One turn moves each row of this set onto another row. After a few examples, where does it send each row asked below?
z_715: 11.0 -13.3 12.7 -3.7 -11.8 -30.1 -17.8 1.2 46.3 18.4 -9.0 -5.5 13.4 21.6 -14.4 -13.8 -27.4 -12.7 10.4 -21.3 -8.9 -3.4 30.0 12.4 -16.4 -12.5 13.3 -15.4 -0.4 11.9 14.2 25.1 30.5 -2.3 -3.5 13.0 4.7 -0.2 -14.1 9.4 -7.8 -16.7 4.0 8.6 -31.9 23.9 15.8 27.4 -9.2
z_552: 27.2 -4.3 14.8 -19.9 -4.7 -31.2 -4.3 14.2 -29.6 -7.2 0.8 29.4 -32.4 10.5 8.5 6.8 14.7 24.6 -19.6 17.8 14.0 -25.6 2.9 -4.7 5.6 2.6 -0.3 9.5 1.5 -0.7 25.4 12.7 -1.9 -3.4 23.1 -38.3 -18.2 2.2 -23.2 0.1 24.0 -7.0 -6.2 -2.6 37.2 3.4 4.8 -5.6 16.0
z_879: 0.9 18.2 0.5 1.5 -13.9 -27.8 12.6 -20.8 11.0 -22.9 -4.3 -23.7 4.4 23.7 -27.0 -33.6 4.6 0.2 -4.6 -26.2 4.1 -9.9 9.9 41.5 -22.0 -0.1 -6.2 17.8 25.9 24.3 30.6 -13.9 -9.1 15.8 -19.8 -2.0 24.9 9.4 -7.9 -4.8 18.2 -30.0 -0.7 13.3 -22.3 22.2 -18.2 -4.8 -17.5
z_37: -18.7 -1.2 11.6 -9.2 14.0 40.1 -29.3 16.2 -7.6 -4.3 10.1 -7.2 -31.9 -21.3 16.0 16.2 6.4 -4.1 -4.0 -22.2 -20.9 -3.9 12.4 23.6 7.2 0.8 -10.9 29.7 11.7 -28.1 16.6 -12.4 2.2 1.3 13.0 -20.5 -13.2 -10.4 9.2 -9.3 4.4 -29.5 19.3 -8.2 5.2 38.0 19.1 7.5 -24.3
z_292: -1.0 -7.0 1.0 -16.9 7.3 12.1 -25.9 -7.8 -6.8 7.1 46.7 -2.2 -17.8 29.9 -34.7 17.5 9.1 0.0 -29.3 -13.8 11.7 13.5 9.4 -16.9 -16.1 -0.7 0.8 10.1 29.3 -12.1 -8.5 -14.0 -21.2 16.7 -1.4 29.2 -23.4 -16.5 -9.2 19.2 12.2 -7.8 11.3 -2.8 -23.6 -25.8 -27.9 -22.9 -6.2
z_61: 9.3 -6.3 14.1 -25.6 1.6 -19.1 -3.1 -5.9 -8.5 3.4 35.1 -32.3 6.7 -10.2 -24.5 -17.1 -8.8 -3.2 -12.2 -10.7 38.8 -19.0 11.0 1.3 -2.1 -18.3 -2.1 6.8 1.8 -21.3 -11.4 43.1 3.3 -28.6 9.1 -12.5 1.3 -17.2 -33.5 5.3 -20.3 -25.4 -1.7 -16.2 9.2 -23.5 21.9 15.3 -15.1
z_451: 22.3 -28.6 0.2 11.9 -15.1 12.0 -0.6 5.1 -2.8 4.4 13.7 7.6 -24.7 13.1 -39.9 5.1 19.4 -10.7 8.6 -25.5 48.4 -10.3 9.0 14.8 16.1 8.0 -2.0 9.6 -1.6 -30.2 1.6 -5.6 12.8 -10.6 5.9 26.8 5.4 -11.2 -20.2 -10.2 5.9 3.4 17.8 -9.6 -1.4 32.3 -7.7 30.1 -47.3
z_795: 15.1 -14.0 11.6 -25.7 -1.4 -22.2 2.7 -1.7 -7.7 7.3 34.7 -32.6 3.8 -13.4 -26.0 -11.5 2.1 -9.7 -23.3 -21.0 34.9 -17.7 13.0 19.0 6.7 -13.0 -0.5 1.7 -3.2 -25.1 -5.9 44.9 -9.0 -22.5 -12.6 -14.9 -2.9 -15.6 -17.5 -3.4 -22.7 -23.5 0.3 -13.4 13.5 -28.3 17.9 20.9 -10.4
z_595: 32.4 -7.3 6.1 29.9 18.9 26.9 14.3 -15.6 14.4 12.6 -25.8 -12.8 14.0 15.2 -3.3 1.6 -6.5 9.0 -3.8 2.4 -1.9 -2.8 -6.7 -2.5 12.9 -4.9 -0.8 33.8 -34.5 23.6 -13.5 8.0 33.4 9.8 3.8 13.7 -7.2 -14.6 -23.7 -5.6 11.4 4.9 17.4 5.0 10.9 37.3 -23.5 -4.4 -12.9
z_229: -20.6 7.1 22.6 4.1 -3.1 -26.1 7.7 -6.7 3.5 -9.0 7.1 11.3 -8.6 -23.8 15.5 -17.4 -10.1 26.0 0.1 9.4 17.3 -5.9 -25.3 21.6 14.8 -17.4 19.9 -29.3 -10.9 21.5 21.4 33.5 -18.8 -2.7 17.4 8.3 12.9 -0.7 -17.3 8.7 0.8 -25.7 5.4 0.3 -17.9 13.5 -12.8 42.8 30.3
z_828: 0.0 -12.1 -16.4 -1.3 -35.7 -13.3 34.1 -24.7 4.8 -10.6 -3.7 -20.2 -27.2 23.1 -22.3 -2.2 -17.6 -16.3 -14.1 -8.8 14.6 24.9 -15.4 -32.4 -48.9 1.6 4.7 -16.4 -9.5 -9.7 -1.7 17.0 -12.5 19.8 1.4 -10.6 19.0 5.5 4.1 0.9 12.3 -11.7 14.4 -30.0 -8.6 -0.8 5.8 -1.3 -11.8
z_429: 10.3 -17.2 2.9 -27.1 -11.3 -22.6 -1.6 -7.9 16.7 4.5 7.1 -6.7 -28.4 -48.6 -4.6 -2.1 -17.3 19.1 -22.0 3.2 -0.6 15.1 -28.1 6.1 -5.6 28.4 32.2 -19.5 -0.1 -8.1 7.3 22.7 -2.1 3.0 -21.4 -14.0 -2.2 -45.2 -10.5 3.3 -24.4 -10.6 24.4 -18.7 16.1 -1.4 0.5 -23.1 -26.4
z_240: -22.6 18.6 5.4 5.2 14.5 24.0 -7.1 -3.0 -21.3 -34.6 1.4 -0.9 -6.3 -7.8 -19.0 -27.7 12.8 -0.2 -6.5 1.5 -16.6 9.5 14.8 -7.1 17.6 8.4 2.2 -12.1 19.2 -26.6 14.8 -18.8 4.0 5.1 -15.4 0.1 -9.6 42.3 0.4 -6.9 15.0 31.0 -13.1 -0.7 -9.6 -17.5 1.8 24.7 10.3
z_985: -0.2 7.4 1.3 -1.5 1.7 33.6 -13.5 29.3 22.0 -29.1 -16.5 6.5 -8.4 -23.0 -26.4 9.9 -8.2 -21.0 -18.8 -12.4 -9.8 -14.5 -1.6 -30.9 23.0 19.5 12.8 15.1 -19.9 -18.9 -35.3 -1.9 15.3 11.5 -30.1 28.3 -15.9 1.1 -2.2 16.1 -2.1 0.4 6.8 -15.7 -6.8 9.3 -16.7 -20.1 12.9
z_896: 5.3 2.6 19.3 7.0 -5.0 -9.7 19.9 24.3 -25.1 -27.4 36.4 6.2 -19.6 -15.9 -42.1 -8.6 13.3 8.3 -8.0 12.0 -6.9 -14.4 4.1 3.9 17.9 7.4 14.6 3.6 -39.7 -3.2 6.0 11.6 7.9 -24.0 10.6 -18.3 20.5 11.5 10.7 3.3 31.0 10.5 42.6 -22.7 -11.7 -1.9 6.3 23.0 -10.6
z_152: -23.5 -2.7 26.1 3.5 0.9 -2.1 -17.0 24.9 30.5 -12.5 -26.0 -4.6 -33.9 6.3 11.6 -0.7 -1.6 -3.8 3.3 -18.3 6.3 13.0 -18.8 -3.0 -15.8 -11.4 -0.7 29.9 2.8 8.5 -23.5 16.8 10.4 -39.7 0.1 -14.3 5.0 -6.8 -11.3 -13.5 26.5 18.7 19.7 -3.0 -21.0 24.5 -16.3 -4.3 -42.4
z_957: -22.0 4.4 -4.9 12.8 0.4 -19.6 4.8 -12.9 -3.8 -21.7 -22.3 9.3 25.4 -18.9 -8.2 23.8 15.3 -5.0 3.0 -10.0 -32.9 -33.6 -3.7 -15.6 18.6 8.4 -21.1 21.6 10.9 3.6 -23.5 -1.5 -27.6 34.2 6.0 -19.8 -2.6 8.8 -5.9 1.4 -3.8 -12.2 -8.1 -11.7 18.4 11.7 13.5 -20.1 -8.4
z_690: 34.1 4.4 29.7 37.9 32.3 -22.2 -13.3 -4.2 -4.9 31.5 -21.7 39.8 9.5 2.9 -17.3 13.9 -12.1 9.0 2.0 0.6 -1.5 -0.3 9.4 -20.1 -26.5 6.7 15.1 -14.3 -10.2 4.7 13.9 -0.2 -25.6 -9.9 16.5 -3.1 -19.6 -3.4 -24.8 5.2 2.6 9.9 -6.4 8.1 -20.0 0.9 -15.9 4.8 3.9
z_631: 10.4 4.1 -29.7 0.8 15.0 6.0 19.9 11.0 13.6 3.2 -27.0 31.2 -10.6 21.1 4.1 3.0 -4.5 23.9 -10.9 11.2 32.9 -3.9 -46.3 8.2 -8.8 -2.5 -5.3 -15.9 6.9 25.8 6.8 -11.3 -17.4 -9.4 10.9 -22.3 -14.4 2.9 9.5 19.2 2.2 -21.1 26.4 -33.6 -6.7 -9.3 7.7 -20.4 -22.4
z_847: -28.5 21.2 1.6 -34.6 27.3 3.8 -27.3 -1.3 -9.9 1.7 -10.8 -25.2 -4.5 1.7 -22.2 -8.0 -16.9 -13.3 4.1 15.2 17.2 -14.9 -8.6 34.1 -14.6 -9.2 7.6 0.0 0.1 42.9 -26.2 -25.2 0.2 0.8 30.6 15.8 8.1 -16.2 -6.5 -6.4 22.1 -2.9 -14.6 14.0 -3.0 -9.9 -10.6 7.6 -8.2
z_95: -10.1 6.0 -6.1 4.3 2.5 -17.6 10.3 -9.1 0.5 -13.3 -20.0 10.9 9.6 -15.7 4.1 17.7 12.4 -9.5 3.1 -0.4 -30.4 -37.5 2.4 -20.6 23.0 3.3 -37.2 29.6 10.3 -7.3 -10.7 -3.6 -20.6 29.7 9.7 -12.2 3.1 11.1 0.6 -0.9 -10.0 -23.0 -5.4 -19.4 13.3 8.1 16.4 -28.3 -2.4
z_480: 17.5 -2.1 -28.1 23.5 3.3 30.5 -6.3 0.5 -13.1 -2.1 -17.3 13.6 -6.0 19.0 14.5 8.3 -13.6 16.3 -33.3 -31.7 -16.3 -4.4 -4.0 -3.3 0.3 -1.4 -0.9 -36.8 10.4 -28.3 8.1 -3.5 -22.0 24.9 -12.7 -4.5 1.9 9.4 12.8 22.6 -27.9 9.8 2.0 10.2 2.8 31.2 -8.6 5.1 -27.1
z_989: -15.0 -22.3 5.7 10.1 -1.3 -22.5 -5.9 1.1 -10.9 5.7 8.3 5.5 0.2 -19.0 -28.8 16.2 -36.0 -16.6 0.3 -26.2 -31.3 -27.1 -5.4 6.4 -24.5 -26.3 18.8 6.1 8.8 -5.5 -23.8 -3.0 -15.9 -8.2 -15.9 6.8 15.9 5.7 -17.9 3.7 -0.9 19.4 24.0 3.6 6.8 -43.8 8.7 -14.2 -12.7
z_842: -12.4 8.7 9.9 -0.3 -11.7 -18.7 12.4 5.5 6.9 -11.6 18.5 6.2 -2.7 -21.0 0.9 -8.6 0.2 26.2 -5.7 10.9 8.6 -2.6 -32.3 13.9 13.2 -10.5 19.7 -34.7 -9.9 22.7 5.5 31.9 -23.3 -7.2 22.1 5.7 -4.7 3.1 -14.8 5.5 -1.8 -28.9 10.0 -2.6 -16.9 13.2 -11.0 40.8 47.2
z_460: 21.8 -7.6 -5.7 -13.1 23.9 -14.1 -30.6 -11.1 23.5 6.6 15.5 -7.0 0.0 31.1 -0.7 -4.4 0.1 16.6 -25.1 22.6 41.9 -5.6 -0.3 -19.5 0.1 1.9 -6.4 8.5 -17.4 25.1 -8.6 -14.2 4.9 13.5 4.4 -23.2 22.2 -26.7 -4.5 18.0 -12.9 -31.1 -20.2 19.8 -1.8 -5.6 -3.7 3.3 26.7
z_145: 22.1 13.8 16.4 1.4 -7.1 5.1 32.6 -18.6 14.7 -18.7 -2.8 -14.8 -19.1 -18.2 -1.1 -7.9 9.5 -22.3 -11.0 16.9 42.2 25.0 -24.3 -9.4 -3.8 -15.3 26.3 17.7 -11.3 -13.3 4.2 7.1 27.3 -9.5 -15.6 -11.0 32.3 -19.1 4.5 12.3 -8.0 -12.5 13.3 22.8 -10.8 28.6 -0.4 39.1 8.9
z_396: 16.0 0.5 -1.8 -0.9 7.7 -15.0 -19.2 -20.7 20.1 4.3 15.5 -7.7 6.2 32.5 3.0 -10.9 9.0 12.6 -25.3 23.5 47.3 -10.1 13.3 -22.2 -10.8 -1.7 -1.1 4.6 -23.7 16.8 -16.7 -6.2 9.0 -6.2 1.0 -13.0 25.7 -24.8 -0.6 20.5 -6.6 -34.4 -26.3 9.2 -2.1 -8.0 -16.3 -4.5 22.9
z_786: 13.0 12.5 8.4 -4.1 -16.4 -2.3 33.4 -25.4 21.3 0.2 2.8 -16.6 -24.7 -19.4 2.8 -1.4 9.8 -41.4 -16.2 8.0 31.5 25.2 -26.6 -5.9 -0.4 -10.5 13.1 31.6 -21.3 -9.5 -2.9 13.1 27.2 0.0 -8.3 -7.1 32.7 -12.6 5.0 5.7 3.1 1.9 5.3 14.7 -5.5 27.5 -2.5 41.8 3.8
z_192: -11.8 -0.1 5.0 -10.9 10.0 36.0 -29.8 18.4 -14.6 -0.6 17.2 -12.0 -25.3 -19.3 18.6 14.7 11.4 -3.3 -18.2 -22.4 -15.1 -20.5 16.8 16.1 12.0 -3.8 -16.1 20.6 19.8 -26.9 5.7 -18.7 -7.4 -1.4 13.2 -6.0 -16.1 -17.8 -0.1 -5.9 -3.4 -20.1 20.5 -9.4 0.8 46.5 29.8 15.4 -25.3
z_822: -27.3 20.6 7.7 5.3 16.9 21.0 -5.2 2.0 -23.6 -18.0 1.8 -3.5 2.4 -14.7 -24.4 -16.8 14.4 2.4 -8.7 -3.2 -11.3 13.1 12.1 -12.8 14.1 9.5 -2.5 -24.0 29.5 -27.6 14.2 -16.7 6.0 -6.3 -16.0 -5.8 -8.5 32.6 4.5 -16.6 22.3 27.9 -27.1 -4.9 9.8 -10.9 -2.7 16.9 8.4
z_305: 20.5 25.4 -0.3 -7.6 19.8 -11.9 -36.7 33.2 20.3 10.5 -12.9 11.3 -0.9 17.8 -14.9 6.1 7.4 28.7 -15.4 -22.1 18.4 19.8 -25.7 -10.1 -5.9 4.4 17.0 3.1 14.2 6.9 19.7 6.5 28.5 10.5 -4.5 7.7 15.4 -20.0 -18.3 -1.3 2.0 8.9 25.6 -18.6 -31.7 3.7 -9.0 -32.9 -28.5
z_793: -8.2 -3.2 -17.2 18.4 -11.1 -18.3 12.8 5.1 -30.1 -23.4 -3.8 17.8 19.6 10.3 1.8 4.1 27.6 -1.6 -6.1 -6.3 7.0 -6.0 -25.1 25.1 -9.1 20.0 5.2 0.9 9.2 9.8 -5.9 26.5 -26.2 -18.6 -26.6 -10.3 -2.2 0.6 -33.4 -11.9 35.1 -19.1 23.8 -6.3 -20.3 -32.7 9.9 -9.8 -8.4
z_827: 2.3 -14.3 9.3 4.1 -3.6 -31.8 -15.6 -3.7 39.3 27.8 -6.1 -7.9 8.9 14.2 -13.3 -11.6 -20.6 -14.6 12.2 -6.3 3.3 -18.4 23.7 14.9 -24.6 -13.8 27.9 -20.0 -1.0 11.7 5.7 33.7 30.5 6.9 -6.7 14.2 -0.9 -1.2 -22.1 19.4 -5.9 -26.0 15.2 0.4 -18.0 28.3 16.6 30.3 -15.1
z_980: -7.2 -20.3 14.5 16.5 -0.3 -14.3 -15.9 12.3 28.0 -14.5 -0.3 -28.5 -21.5 -9.6 -2.2 -13.4 -25.6 7.1 7.8 17.9 -47.7 -5.0 -7.9 1.7 3.1 -15.6 6.7 9.3 23.6 26.0 7.6 -12.2 0.2 13.8 -4.1 10.4 -17.5 -6.3 25.6 -6.4 20.4 -14.4 45.1 -23.8 -5.9 4.2 -14.3 13.1 -20.1
z_272: -7.8 23.0 29.5 8.7 -4.9 -2.0 -29.5 14.0 7.0 -20.4 3.5 -4.5 -8.4 -7.1 0.0 14.3 -20.8 25.7 -24.8 0.5 14.3 27.9 -27.3 35.7 -19.9 3.2 -1.8 -17.9 9.2 -18.1 -20.7 5.9 4.1 -44.9 9.7 22.8 -9.0 -41.7 -9.3 2.6 3.4 -16.0 12.1 9.7 13.0 1.1 -7.3 1.0 21.8
z_481: 5.2 -0.2 0.7 -10.4 2.0 40.8 -19.5 29.5 16.2 -25.5 -16.8 13.2 -4.8 -17.2 -25.5 -2.6 -7.8 -24.8 -20.3 -24.0 -14.7 -12.5 -4.7 -29.0 14.0 31.2 9.5 11.2 -9.2 -25.6 -25.9 -0.9 19.7 20.8 -15.1 27.5 -7.5 -6.3 -3.8 15.5 8.9 2.0 14.1 -21.8 -13.6 6.3 -18.2 -13.8 9.6
z_84: -2.8 2.0 8.7 -4.2 -17.2 7.3 42.4 21.6 -13.2 -16.4 -10.9 -11.8 -12.6 -2.9 25.7 -4.2 -4.4 5.9 -31.8 -8.7 -9.5 -9.3 -34.8 30.9 2.0 -34.0 -1.0 7.6 -5.5 11.8 26.4 -32.0 -21.6 15.0 -6.0 17.3 -16.5 -26.0 -4.8 27.1 -2.5 2.4 9.4 -6.5 19.9 18.4 -31.3 -8.8 5.7
z_634: 4.9 6.8 10.9 12.4 -46.3 13.1 -6.5 -4.5 -9.7 -4.6 2.3 -12.6 -31.0 16.0 -13.3 6.6 20.0 -11.4 -16.6 19.3 6.7 21.7 -6.5 -1.4 -8.4 2.6 -22.2 9.1 54.0 -6.2 19.4 -20.1 15.0 7.5 3.0 -6.0 22.5 -22.9 -6.5 2.8 -18.5 31.0 -1.2 9.6 18.6 1.5 0.1 -14.4 5.9
z_620: 3.5 5.7 16.5 4.4 -7.4 9.7 4.3 6.6 -25.6 15.7 6.6 -15.0 -15.6 -9.9 0.5 -18.4 21.3 -19.4 -21.1 16.3 23.7 11.9 -15.2 36.5 2.2 -2.9 1.5 -0.7 11.2 7.2 -5.4 7.4 -10.1 -19.9 -13.4 -11.1 18.8 -0.1 -20.8 -6.4 35.0 26.5 -26.9 -21.2 -6.8 14.2 18.4 -24.2 -49.2
z_400: 10.8 0.4 -19.2 16.8 3.6 24.3 -19.6 -7.9 -14.5 12.3 -15.9 15.7 -2.1 12.2 19.0 8.1 -8.1 6.5 -32.5 -37.6 -15.6 3.4 5.2 -10.0 0.4 -4.3 -0.3 -42.6 4.2 -24.0 21.8 0.7 -23.5 16.7 -16.0 4.9 -1.5 17.2 5.3 19.7 -36.1 15.4 12.2 1.7 8.1 22.6 -6.4 11.6 -22.5

z_595 goes to -> z_552
z_847 goes to -> z_429
And these:
z_152 goes to -> z_631
z_396 goes to -> z_61
z_481 goes to -> z_957
z_84 goes to -> z_634
z_192 goes to -> z_400
z_842 goes to -> z_786

